The rows of A fall into 4 groups, which share some directions, and each row is roughly a mix of its group's hidden directions, except one row that fits no group.
A:
[[ 18  -7   2  26  17  14  19  39  -8  20]
 [ 16   0   0  -8  16 -10 -29 -43  19 -12]
 [  6  16  -9  16   8 -27  20 -41  -7 -17]
 [ 37  23 -18  29  11  -4 -20 -12  -8 -10]
 [ 20   4  16 -33  31 -11 -11 -27 -13  -3]
 [-35  35  -2  25   2  10   7 -13  20  12]
 [ -4  41  17   9 -28  11  10 -29   3   5]
 [ -2  19  27  18 -14 -19 -33 -12 -24 -11]
 [-12 -14 -11  -9 -39 -17  -3  38   1   7]
 [-34  -1   6  15  15  27 -17 -33  -3 -12]
 [  9 -21  17 -31   7 -12  15 -29  28 -10]
 [ -4  -1  25  27 -15  -9 -41  -1 -13  18]
 [ 20 -25  -3  12  23 -34 -24  21   2  -6]
 [ 35 -33 -20  12 -14  16   8  -5  16  17]
 [  6  -5  14 -29  12 -51   3   1   3  -5]
 [-33  25 -15 -13 -20 -24   5  25  -3 -14]
 [-22  19  -2  -1 -26 -26 -35 -13   9 -14]
 [ -7  25 -22  10 -16  23  13  10  -1 -40]
 [-21   1   2 -43 -16 -20 -17 -24   6   1]
 [ -9  17 -11   8 -38  -4  28 -14 -18  24]
 [  2  35  -6  -5  -5 -35  20 -10 -28   9]
 [ 25  11  -3  -2  35   5 -19 -16 -32 -16]
 [-22 -10 -23 -14  -9  -3  24 -24  -4  36]
 [ 11 -29 -14   3  -7  -2 -46  22  -7   6]
 [ 27   0  44  15   4  22  -6 -10 -15   8]
 [-22  17  32 -16   4 -19  -6 -17  -1 -33]
 [ 27  -7 -10  22 -15  26  14 -38  -1   5]
 [ 23 -27   0   7   2  31   6   1  11 -39]
 [ 37 -22  16  22  -1   3  20  28  -7 -10]
 [ 14 -15  -9 -42   7  10   6  -4   9 -36]
 [  7  12 -19  -9 -52   3   3  15  17   1]
 [ 45 -21  15  -3   8  10   8  20  -2 -25]
 [-16   5   7 -36 -20 -27   5  34   2   2]
 [-44  18   2  10 -34   1   1  13  -6 -12]
 [-26 -21 -11 -24   5  27  -8  26 -19 -14]
 [-31  13  24  -2  23 -22  15  22  19  -9]
 [ -6   6  12  -3  -9 -32 -31 -16  37   0]
 [ 36 -15 -32  26   3   3 -12  15   1  16]
 [ 18  23   0   2 -27 -27  -9  17 -33 -14]
 [ -5  -3  44   8 -42   3   1  -3  10   2]
 [ 36 -27  18  -1 -10  26  19 -17 -10  -4]
 [ -3 -29  13 -35 -14 -10   1  -2  35 -11]
 [ -1 -18  12  21 -38  11  26  26   7   0]
 [-17  -4  11 -17  -2  24 -17 -16 -45  -3]
 [  3 -21 -13   6 -37  -6  24  36   2   0]
 [-13  21  -8 -15  18  11 -42   5   1  28]
 [ -7  14 -13 -19 -24 -46  -3  11  16  -7]
 [ 17 -13  29 -34  -7 -12  18  11  -5  28]
 [ 36  14 -15  14  12 -18  -6 -15  13 -33]
 [  7  -7 -34   8 -12 -30   9  32 -18  -7]
 [-34   5  12  21  -4 -23  11 -36   7  -9]
 [ 31 -14 -11  26  14  -4 -21 -11  34   6]
 [-20  -8  19   7  14  17  29   1  36  19]
 [-22  33  16  18  -5 -15  -5 -21  26  19]
 [  9  39  28 -25 -18   9   3  -5  -7 -20]
 [-20 -36   7 -31  30   3   4   3   1 -16]
 [  7  32 -13  24   6  36  10 -15 -13 -15]
 [ 32  17  13 -10   4 -32  -9   4 -22 -26]
 [ 11  13 -25 -29  -1  34  29   3  -7  -5]
 [-42 -16   8 -18  -3   7 -23 -11  29   4]
 [ -5 -23  -9 -16 -39 -18  18 -20  18 -12]
 [ 19  18 -13   2 -23 -23  30 -27 -19  -1]
 [ 15  -2 -29  23 -35  -5 -20  21 -16  -1]
 [  0   6 -16 -21 -30   1 -45  -4  16   5]
 [ 26   1 -10 -26 -30  23  -2  15 -22 -18]
 [-27  45  -4 -18   3 -19   2  17  -4  -9]
 [-15  13  12 -41  -1 -37 -14 -10   6  -1]
 [ 25  14   2   7   9 -40  17  -7 -31   5]
 [ -8  -4 -40  31  34  -2   2   1   7   7]
 [ 15  23  -2  21  13  25  -2  21   8 -37]
 [ 14 -34  12  12  19 -34 -19   4   5  18]
 [ 27   9  -5  -5  -4  24 -32  16 -34   4]
 [-33  24   4   1 -12   2  12   4 -44   0]
 [-14   4  41  11  24   6  27   0  12 -20]
 [-14   2   5 -17 -25 -34  16  31  -6 -19]
 [ 23  -7 -21   6 -50   6   3   4  15   1]
 [ 36 -24 -31  -2  15 -10  -4  14 -21  -8]
 [  7  16 -18  32 -25   7 -12   7  -5  37]
 [-37  15   3   2  35   5  -1  10  -9 -29]
 [  5  34 -12  23  19  10   5 -37  -5 -12]
 [ 16  -6 -24  29 -20  26 -13   5  -6  29]
 [  2   2   0 -34  29 -29   0 -14   1 -28]
 [ 28   3 -18  34  14   4  -4   5  -9 -36]
 [  8  15  18  -5 -11 -36 -36  -3  -8 -21]
 [ 17 -31 -16   7  11  20  40   6  10 -11]
 [-37   1  37   6 -19 -23 -14  -4  -3  -9]
 [-18 -34  23 -25   6  -2 -29   8   5 -18]
 [ 17  -3 -18  -2  -8  -4 -18 -26 -19 -43]
 [ 34  -7   4  -2  22  -7   6   9  44  10]
 [ -4  -7  11 -14   0  40   7  20  -4 -38]
 [ 10   2   2  28  -6 -25 -34  32   8  -6]
 [-18 -17  -5   5  -7  37  18 -16   7 -34]
 [ 21 -20  19   6  27  41 -12  10   3   3]
 [ 18  -6  15 -12  -1   3  23  -1  36  36]
 [-14   3  13  39 -21 -21 -15   3  20  20]
 [ 19  52   0   7 -20   9   0   3  -3 -18]
 [  0 -24  11 -23  -3  -6 -39  -2  31  -8]
 [  2 -13  -6 -26 -12  34  -1  -6  40 -10]
 [ -6  -4  31 -19  15 -28  18  20  25  11]
 [-19  15 -38   8   8 -15  -4 -24  18  25]
 [-43   2  -5 -38  -9   9   5 -18  -1  -7]
 [-12  21 -22  34   9  34   8  10  13  -4]
 [ 20  30  -5 -15 -11  46   1   8   2   4]
 [  1 -25  23 -27  -7 -12  -4  12 -39 -12]
 [ -7  37   3  -5  34  -6 -26   6  20 -10]
 [ 25  20   2  19   5 -11  18  15 -41 -11]
 [-13  -2  26   0  -3  -2  32   7 -44   2]
 [ 11 -24   7  -6   4 -38  27  -1  19  24]
 [  1   4   3 -38 -19 -18 -23 -34  -4   0]
 [ 31 -14  13 -18   0 -34 -17   3  18  22]
 [  7  32  19  -6 -39  -2  -8   4 -29   2]
 [ 14  12  -9 -16  26  22  26 -31  15 -14]
 [ -2   0  -8  35  14  46 -12  -9  -1   2]
 [  2 -24 -29 -37   4 -10 -11 -20  20   0]
 [-20  -5 -16  22   0  16 -33  -3 -37  -6]
 [-13  -9  -3  13  16  11  18 -13  50  11]
 [  2 -10   4  37 -37  14   2   3   1 -30]
 [ 19  -4   0 -23 -24 -33 -31 -12   1  18]
 [ 44  16  17 -19 -19 -12   2  17  -5  17]
 [ 24 -29  15   5   8  38  -6 -17  14  13]
 [-16 -22  30 -26  28   6  -3  26  -2  -6]
 [ 20 -17  10 -33   5  -8 -14  21 -36  -4]
 [-14   9  -5  31 -26   6   7   7  33  28]
 [ 18   7  11 -34 -25 -11  23   5 -28  13]
 [-35  11 -15  14  -4  -5  23 -32 -10 -21]
 [-41   2 -11 -23  18  -4  15  -9 -23 -21]
 [ 24 -31  -9  33   1 -18   4  -9 -27   8]
 [ 13  -5  16  22 -30  16 -25  14  18  27]
 [ 20  -7  10 -25   7  -5 -27  10   8 -42]
 [-29  13  -7   9  -8  -5 -25 -32  30 -13]
 [ 12 -32 -11  34  -7 -13   1 -17 -22  21]
 [ 25  -7 -23  41   3 -12 -28  -4   8   3]
 [-18 -27 -16  16   6 -40 -14 -10  11 -16]
 [-19  17 -23   6  -8  10 -14 -16 -27 -36]
 [-17  26   7  -1   1   6 -30 -35 -17 -20]
 [  8   5  13  -9  20 -19 -13 -40  20  25]
 [  0 -29 -13 -43  11 -20   5 -14 -13 -10]
 [  7 -26  29 -12  36 -17 -10   7  -8  19]
 [ -4  25  -1  19 -17 -14 -44  -4 -15 -15]
 [-23 -48  17  -7  13 -16  -1   9 -11  10]
 [ 16 -25  24 -15  14   1 -22  32   9  21]
 [ -7  41 -10  14  17   9   7  18 -27 -21]
 [-34  12  34   2 -17 -18   9  23  12  -8]
 [-14  10  30  -4  -4 -31 -13  13  31  22]
 [-35   5 -16  -3   2  23   7 -37  15 -16]
 [-11 -19 -12  25  13  18 -21  22  33  12]
 [ -2  20  32   2 -14   0  42 -16  -2  16]
 [-48  -8  27  -5   1   4   5 -17  18 -10]
 [  7 -15  39 -11 -25  26  -2   5  26   2]
 [-36   0  15 -37  -3   5  22 -20   0 -11]
 [-20  -9 -15  20   7   4  24  26  35  16]
 [-13   9   5 -13 -17  48  -3  27  11   5]
 [  3  22  12 -19 -34 -18  14   0 -35  -5]
 [ -4  34   4   7  43  16 -10 -10   4 -20]
 [-31  30   4   0  36  11  -5 -19   6 -15]
 [  2   7 -41  10 -14 -25 -24  20  -9 -15]
 [-16 -22 -39  10   9  29   5  -6 -17  16]]
One row of each group comes first, with its name. Which group is each row after those in?
[ -7 -13 -13 -29   8 -20  19  14  28  30]  R
[ 27   4  16 -21   1  -2 -29  36 -11 -15]  G
[  4 -26  -7 -29   0  36  20   2  14 -19]  Y
[-25   9  15  -4  28  35  16   5 -21 -15]  E

[  7 -23 -48   0   3  19  15 -13  15   6]  R
[ -9  20   3 -16   4 -10  36 -30 -14 -24]  E
[  3 -22   7   5  21   7  34  11  36  16]  R
[-24  16 -10  25  -8 -21   8 -30 -18 -22]  G
[-29 -14  11  -1  28  27 -19 -26  -2 -14]  G
[ 14 -52 -15 -25  12  -1   0   4  -4  -2]  Y
[-27  38 -11  14  19  -2  -8  22 -18 -11]  E
[ 42  10   7   8 -20 -20 -31   6   6   8]  Y
[-18   6 -17 -22  16 -27 -14 -25  26 -17]  R
[ 21  14 -14  31  -6  16  -2   0  30  30]  G
[ -3  14  15  -5 -11  37  -5   4  37 -23]  Y
[-19 -15 -15 -10 -39 -31   8  20   1  -8]  E
[-30  -1   5   2  26  16  -2 -37   1 -26]  G
[-26 -17  -2 -13  31 -36  -5  -9 -18  -9]  Y
